One turn sends every row of this set to another row. A few are shown first. Where does it send the rows asked after them?
Q_190: [-15   9  -8  -6   8 -21 -15 -10 -27 -19 -18   3 -14 -17]
Q_649: [-28  -4   4   8  41  -4  -9 -14  13   8   7 -44 -13 -10]
Q_524: [ -3  -4 -39 -15  17 -22   6   4  35   0 -14  -9  -9 -36]
Q_147: [-24   6  -2  -6  -1 -15 -23 -16  -8 -27 -16  -4   0 -29]
Q_811: [ 30 -15  -2 -19  22   0  34   7  12 -17  16   1 -23  -3]
Q_943: [  7  20   1  16  16 -10   8   9  28   7  28 -20   8  18]
Q_647: [ 17 -18  -6 -30  28  -8  25   7   7 -22  21   3  -9  -5]
Q_742: [ 20 -16  -7  20   2   5   3  12  17   9 -24  -2 -36  -6]
Q_104: [-25   0 -19  11   0  12  17  12  20 -55  15 -25 -36  -6]
Q_503: [  0 -14  14  36   2   6  17  14   7   0 -13   9 -33  -6]
Q_820: [-22 -23  -6  13  34   8   7  14   2   6  -3 -48 -16  -5]
Q_115: [  2   0 -50  -4   8 -17  12  -1  39 -10 -18  -8 -11 -26]
Q_27: [ 16  -7   2  26 -16  -5  10  -6  16   2 -21  -8 -41   0]
Q_882: [ -4  21  12 -23 -19  27   3  -9  22  -9   7 -14   2 -17]
Q_172: [-10   8 -12   9 -16   5  25   6  13 -54  15 -41 -11  -5]
Q_101: [ -8  23 -12  11  -2 -25   2 -15  21   1  15 -10  11  24]
Q_129: [-25 -13  -9  10  42   1   5   7  13   6   4 -46  -5   9]
Q_137: [-26  -5   2   3  44  12   6   1  19   1   5 -51 -14  -3]
Q_819: [  7 -21  -7  18 -14   3  20   2   8 -14   2   0 -55 -13]
Q_283: [-15  11 -13 -20   6 -10  -9 -24 -18 -31   1   6 -15 -21]
Q_855: [-15 -10  -5  34  15  15  25 -16   1  -6  -2   8  21 -17]
Q_979: [ 11   3  -3 -10  28   2  37  28   9 -18  28   6 -14  -1]
Q_479: [ 13 -16  -5  12 -27  -4  14   2  20   5 -16   5 -31 -17]
Q_273: [-20  25  -6  22  -2 -17  22 -11  25  -1   5 -26  16  17]
Q_980: [  5  20   9 -22 -14  37   5  -8  18  -9   4 -14  -1 -10]
Q_267: [-39  10   0 -14  20 -25  -6  -2 -11 -34 -13 -18 -10 -17]
Q_696: [-17  11 -26  -7  22 -30 -15  -4  -1 -32   0   8 -22 -24]
Q_907: [-27   0   7   2  51   2  13   7  10  -5   4 -44 -24 -10]
Q_600: [-17  37   7   2  -4 -11  12  -9  30   4  21 -27  -9  12]
Q_329: [-21   8 -18   4 -11   8  19   9  -4 -58   5 -32 -17 -10]
Q_884: [-24   4 -29   3  -5   9  17  14  14 -59   8 -25 -20 -11]
Q_642: [-21   2 -22  11 -21   6   0  17  15 -54  -1 -16 -23 -12]
Q_937: [ 21 -10  -1 -12  28   6  43  16   6 -14  19   7 -13 -10]
Q_969: [ -8  21   8 -24 -11  31  -2 -15  17  -3  -8 -23  -7 -17]
Q_108: [-21 -17 -15  41   9  15  25 -18   2 -17  -5  -3   8 -22]
Q_56: [-20 -17  -6  45   6  12  21 -11   8 -10  -3  -3  12 -27]
Q_130: [ -2   1 -42 -17  23 -19  11   2  35   0 -20 -16  -6 -25]
Q_784: [ 22  -1   4 -10  13 -11  45  14  10  -2  17  12  -9  -8]
Q_622: [ -3  17  -7  18   2 -22   6 -15  24  18  16 -17  20   0]

Q_56 moves to Q_882
Q_329 moves to Q_811
Now these:
Q_27 moves to Q_101
Q_137 moves to Q_884
Q_115 moves to Q_855
Q_104 moves to Q_979
Q_273 moves to Q_283
Q_267 moves to Q_819
Q_172 moves to Q_647
Q_696 moves to Q_503
Q_622 moves to Q_147
Q_649 moves to Q_642
Q_130 moves to Q_108

One turn sends every row of this set to another row. A few are shown first. Where does it send the rows asked after them?
Q_111: [-15  11   9   8  24 -64 -13   1  -3  20 -15  -7   5  -5  18  13 -22 -14
  -8  32 -14 -25  27  28  22   5  21  22  20   2  17]
Q_5: [  5   2 -16  17  33 -20 -19 -11  -3  -1 -24 -20  50   6 -21  24  19   1
  18  25   6  13   1 -12   0   0  16  35  10 -34  -8]
Q_169: [-15 -15  -3  24   8  23   9 -26  56  11 -15  31 -16  13  26   7  19  26
  27  19 -19   6  19  14  24 -13 -11  19  29 -26  21]
Q_710: [ 12 -14  -5  -7   1 -43  -4  -7 -18   4   4  -7   7  19  20  22 -18   9
 -20  13 -17  -7  23  14 -23 -11  14  30  46  24  18]
Q_893: [ -2 -18   9  -9  -6 -52   3  -2   9   4   4  -3   2  34  16  40 -16 -12
 -21   9  -6 -10  12  12 -24 -20   7  20  51   2  14]
Q_650: [-13 -13  -6  24   6  24  13 -21  53  10 -10  33 -18  14  26   1  23  21
  29  21 -21   6  16  13  20 -14 -12  17  28 -29  22]
Q_18: [ 19 -10   0   2   3 -16 -22 -23  -9  16   6  13  16  -4 -10  34  25 -12
  -6  12  21   7 -11 -21 -37 -29   4  26  28 -25  13]
Q_995: [ 14   4  13 -10  26 -31 -48  -9 -26  11   8  -4 -15  -7  12  12   1  19
  -5  12 -11 -18  23  -9  -2 -10  11  34  27 -19  33]
Q_433: [-11 -12 -12  33   0  22  15 -24  55  11 -17  24 -12   8  23  10  25  15
  30  18 -26   6  10  20  23 -11   0  12  25 -27  23]
Q_158: [-35 -12  -6   1  26 -67   8  15  10  -4 -18   5  21  13  13   1 -17 -20
   3  34   4  -7  37  -6  11 -13   2  25  17 -17  -8]
Q_990: [ 23 -21 -18 -14  11 -44 -13  -6  -3 -15  -2 -25  -9  -7  20  25  -4  11
  11  -9 -13   2  22 -27  -4 -22   3  26  37 -26  18]
Q_184: [-11 -18  -8  35   2  24  14 -23  55   8 -14  27 -11   7  24  12  24  21
  26  20 -27   5  13  20  23 -10   0  14  24 -25  22]
Q_558: [-20  -7  -1  31   1  19  11 -25  55  11 -22  29 -11  20  29   1  19  20
  30  17 -19   0  10  19  21 -12   2  15  25 -31  19]
Q_914: [  6  16 -12  13  45 -20 -26 -11 -25  17  -2  -6  18 -23 -18  25  18  -8
   5  45   1   7  19  15  14  11   2  30  -1 -10  18]
Q_368: [ 20  -1 -10   4   8 -18 -28 -27 -25  30  -4  16  33 -22  -9  12  16  -2
  -4  24  11   0  -3 -21 -24 -19  18  32  20  -6   8]
Q_420: [-18 -12   1  33   3  19  11 -26  56  12 -23  33 -11  10  30   4  19  22
  26  16 -16   1  11  18  23 -12   2  18  23 -29  20]
Q_223: [-22   8 -17 -22  12 -40  -6 -18  -9  30 -20   7  32   7  -3  27 -14 -15
   6  42  23   5  36  14   8   3  -2   9  11  15   5]
Q_637: [-20   4 -10 -11  14 -36   5 -18  12  27 -18   6  31  13 -13  47   0 -37
   4  37  34  13  13  17   0  -5 -12   9  16  -5   1]

Q_990 moves to Q_158
Q_223 moves to Q_368
Now these:
Q_893 moves to Q_637
Q_111 moves to Q_914
Q_558 moves to Q_433
Q_420 moves to Q_184

One turn sends every row of this set to another row. A few are shown first. Where does it send the rows asked after them?
Q_806: [  5 -40  -2 -26  -7  -1  11  21   2 -25  46 -11 -19   2  -1 -18  17  35
  11  -3  25  15  16   6]
Q_531: [-23  22 -14 -10 -29   7 -31 -14   2  14  81  -2 -15  44   0  -4  36  12
 -23 -19   0 -11  37  16]
Q_11: [  1 -40  22 -38  -3 -13 -23  33 -19 -34  42   0   3  11  19   4   5   0
  -7 -20   2  -3  34  -7]
Q_845: [  6  10 -24  -9 -23  -5 -19 -13  35  30  69  -1  10  37   6  -2  27  28
 -16  -2  13 -12  30  -4]
Q_195: [  7 -15   5  -5  31  -2  -3   1  13   7  41   6   9 -30   8  -4  13 -18
  -1  -3 -12   0 -18  -2]
Q_636: [ 19 -11 -24   2   7  -7 -19  -1  45  25  51  -1  24   5  12   8  30  12
  -5   5  -4 -11   5 -12]
Q_215: [-37  37   0 -18   2  -8 -34 -14 -32  -1  52  -9 -29  17   0 -13  15 -11
 -15  -6  -2  -1  25  26]
Q_394: [ 10 -33  19 -35 -24 -18 -15  36  -4   1  34 -15 -21   4  -8 -15  33  -6
 -25  -9  36   1  36  15]
Q_106: [  5 -38   4 -34 -22 -10   4  27   4  -6  41 -18 -27   0 -10 -26  35  19
  -7   0  34   6  21  12]
Q_889: [ 11 -32 -25  -5   9  -4   2   1  40  26  57  12  20  -7  13   6  32  11
 -13  -8   3  -3   0  -9]
Q_665: [ -2 -36  32 -44 -18 -20 -24  30 -20 -17  43  -2  -4   8   7 -10  15 -10
 -25 -17  11  -6  41  -4]
Q_515: [  2 -32 -18   7   7   1 -16 -13  49  18  50   1  26  10  16   9  31  12
  -9  -2   0 -13   9  -6]
Q_102: [-21  33 -12 -20 -26  -6 -26 -20  -4  16  69  -5 -18  43   0 -12  18  17
 -20  -7  15  -6  40  15]
Q_180: [ 12 -35   6 -20   5   2  -3  24  -6 -36  46  -1  -6   8  10   0  -4  29
  11 -15  18  20  27   1]
Q_947: [ -6 -12 -20  -5 -25   4 -22 -18  38  24  71  -3   1  43  12   4  36  29
 -14  -7  11 -13  29   7]
Q_923: [ 16 -28  26 -28 -10 -15 -28  40 -13  -9  33  -5  -7  10   3   2  13 -12
 -24 -21  29   5  47  10]
Q_895: [  1 -14 -20   8   3   1  -4  -7  43  18  54   1  35  -3   7   6  31   0
 -18  -2 -10 -14   4  -6]
Q_366: [  8 -11 -22 -12 -26  -1 -17  -4  35  26  76   2  -3  40   7  -5  32  11
  -9 -20  24 -25  20  -9]
Q_92: [-10 -23   2   8  35  -4 -18  -4  18   5  30   3  22 -17  16   7  22 -14
 -12   8 -15  -4  -6   1]
Q_525: [-24  16   0  -7  32  -9 -34  -1 -22  -6  34  -9 -15 -15   7  -3  19 -27
  -5   2 -20   1   1  18]
Q_964: [-29  25   6   2  26   2 -21  11 -29  -7  43   1  -8  -3   5   0  27 -21
 -16   9 -25  -1  -3  20]
Q_734: [  1 -16 -27 -15 -23  -3  -8  -6  35  34  78  10   1  29  10  -2  35  22
 -24 -18  22 -10  27  -4]
Q_42: [ 17 -29  20 -21   5  -5 -22  33 -14 -28  39   2   1  12  12   9  -6   4
  -6 -23  20  15  43   4]
Q_679: [  7 -43   4 -39 -22 -12  10  29   0 -25  54 -10  -7   8  13  -3  18  34
   6   5   3   5  13   2]
Q_605: [ 16 -29 -15  -5   5   1  -7  -4  47  22  59   5  14  -3   8  -6  26   0
  -4 -13   7 -17  -3 -18]
Q_641: [-35  36   1  -7  -4   6 -33   1 -32  -2  64   0 -27  28   0  -5  31  -6
 -20  -6 -13  -3  21  25]
Q_568: [-11  17  17 -13  24  -6  -9   4 -32  -3  39   3 -13 -13   7  -1   5 -25
  -2  -1 -15   8  -7  25]
Q_465: [ -1 -21 -11  -1  36  -7  -1  10   3   6  39  12  12 -26  16   9  22 -13
  -6  -1 -15   8 -13   6]
Q_431: [-34  22   0 -18   0  -8 -25   5 -46   2  62   8 -34  27   8  -1  19 -13
 -21 -14   5   4  27  28]
Q_560: [-28   6  19   1  32  -5 -26   1 -24  -2  31   2  -7 -10  10  -1  18 -23
 -17  13 -17   5   2  22]
Q_82: [-23   6   2  -7  32  -9 -14  12 -41  -6  42   9 -14  -9  13   5  16 -25
 -10  -4 -14  12   0  24]
Q_363: [-37  26  16 -10   0  -2 -32  -4 -36   4  52  -2 -31  25   5  -6  24  -6
 -23   8  -4   5  21  34]
Q_212: [  3 -39  14 -46 -37 -19   8  27  -3  -8  55 -13 -14   4   0 -18  27  26
 -11   9  12   3  21   5]
Q_572: [-18  33   9 -19  -8  -6 -18   4 -44   1  55   0 -30  31   6   0  10 -14
  -6 -10   1   0  17  34]
Q_511: [-21  12 -16 -21 -28  -6 -22  -3  -8  22  81   8 -25  46   6  -5  29  10
 -28 -22  24  -6  40  16]
Q_998: [ -8  20 -10 -20 -32  -4 -22  -1 -11  16  73  -1 -25  58   6  -3  24   4
 -10 -20  21 -17  31  18]
Q_814: [ -4  -2 -25  -3 -26   6 -16 -18  39  23  76  -1  15  27   2   1  36  16
 -22 -16   2 -17  28  -1]
Q_38: [-11   0  -6  10  29  -1  -6   7  10   3  37   2  23 -19   8   5  27 -18
 -15  10 -23  -6 -12   4]
Q_176: [  3  -8 -12   4  34  -8 -27   5  18   7  34  -6  11 -21  12   7  27 -16
   0   8 -20  -5  -9  -1]
Q_709: [ -1 -35  28 -49 -35 -23  -8  27 -12  -4  49  -8 -11   5  -3 -21  27   4
 -27  -2  16  -2  34   2]
Q_14: [-26  17  -3 -13 -28   1 -30 -13  -5  16  70  -5 -27  50   6  -3  33  21
 -22  -3   9  -4  36  27]
Q_440: [  6 -44   8 -36  -5  -8  -6  33  -8 -39  48  -4   1  11  22   8   7  22
   9 -10  -1   2  21  -4]

Q_845 moves to Q_102
Q_641 moves to Q_964
Q_92 moves to Q_515
Now these:
Q_212 moves to Q_709
Q_998 moves to Q_572
Q_431 moves to Q_82
Q_180 moves to Q_806

One turn sends every row of this set to another row. A few are shown first. Where does it send the rows asked after them?
Q_598: [  1   4  -6 -44  20  -6 -20  34  20 -23  32  46 -35  15 -21 -23  41]
Q_123: [ -1   7 -11 -34  10 -13 -26 -15  20 -25  27  41  21 -30 -13 -25  51]
Q_134: [ 13  13  -3  12   1  24 -31  -9  33   0  36  29  -5 -35 -27 -20   8]
Q_956: [ -5  10  -4 -45  26 -15 -22  25  29 -23  16  33 -31  18 -28 -20  44]
Q_221: [  4  11 -16 -34  -3  -3 -17  -8  18 -27  31  29  11 -42  -3 -29  55]
Q_448: [-25  20  -4 -20  15  23   2 -19  30  -1  22  11  28  -5 -44  -5  13]
Q_476: [  4  -3  -7 -34  21  -6 -24  24  34 -25  24  41 -36  10 -20 -19  58]
Q_563: [  1 -28   9  15  -8  23 -12  17  12 -19  24   4 -28  -2 -31 -51  29]
Q_689: [-27  10   2 -23   7  37   1 -13  36  -2  42   8  18  -4 -47  -3  20]
Q_399: [  2 -16   3   7   1  23 -13  19  15 -17  17  -2 -35 -11 -26 -58  24]
Q_540: [  1  15 -13  -9 -10  -3  22  21   7 -23   1  10   2  26 -33   2  29]
Q_898: [ -2   7 -22 -30   4 -11 -14  -8  23 -24  38  37  16 -24  -2 -25  58]
Q_148: [  1   5  16   9   7  -8 -10  13  24   7  24   4 -28  -6 -15   9  44]
Q_122: [ -1  18 -20   0  -7  15  27  17  18 -14   4   5 -11  20 -28   3  26]
Q_761: [ 14   4  16  -1  17  -4 -11  18  26   5  15  -1 -26 -15 -16   6  50]
Q_297: [ -3  15 -11 -45  11  -9 -25  27  31 -22  34  33 -41   5 -15 -22  45]
Q_909: [  8  12  -9 -11 -15  20  24  25  13 -20  15   7   2  20 -38   9  32]
Q_355: [-24  14  -1 -20  24  38   3 -17  36   5  23   6  12 -16 -40  -8  17]
Q_675: [  3  -8   2 -15 -18   2   0   7 -29 -40  10  35   7 -16 -25 -40  19]
Q_112: [-21  15 -12 -26  21  32  10  -8  39   0  31   7  23   1 -40  -6  24]
Q_961: [ 12  -5   3 -19 -25  17  10  16 -28 -37  15  22   5 -27 -23 -28  25]
Q_452: [-26  -2  18 -39  22  27 -17  10   3 -16  20  27 -18   0 -51 -43  -4]
Q_984: [  7  17 -16 -12  -8  15  30  31   1 -19  10  14  -4  23 -31  -1  18]
Q_565: [-30  -1  21 -43  13  29 -20  14   7 -12  42  27 -32  -4 -42 -34   4]
Q_685: [ -2  -4   1 -16 -17  10  11   6 -32 -30  21  31  11 -28 -14 -34  19]
Q_254: [-27  -7  22 -45  27  33 -15   9   3  -9  38  31 -13 -11 -42 -37   6]
Q_387: [  2  -6  -1   0 -26  12   9   7 -29 -32  14  35  -6 -19 -18 -28  15]
Q_44: [-14  -9  21 -38  29  36 -20  15   8 -14  23  34 -32 -10 -46 -37   7]
Q_966: [ -3  -2  -9 -16   0  -6 -18 -18  15 -23  33  42  13 -36  -4 -21  57]
Q_197: [ 24   2   2  11   4  27 -31  -6  32  -6  33  33   4 -36 -32 -18  18]

Q_598 moves to Q_898
Q_565 moves to Q_297
Q_197 moves to Q_563
Now these:
Q_675 moves to Q_540
Q_44 moves to Q_476

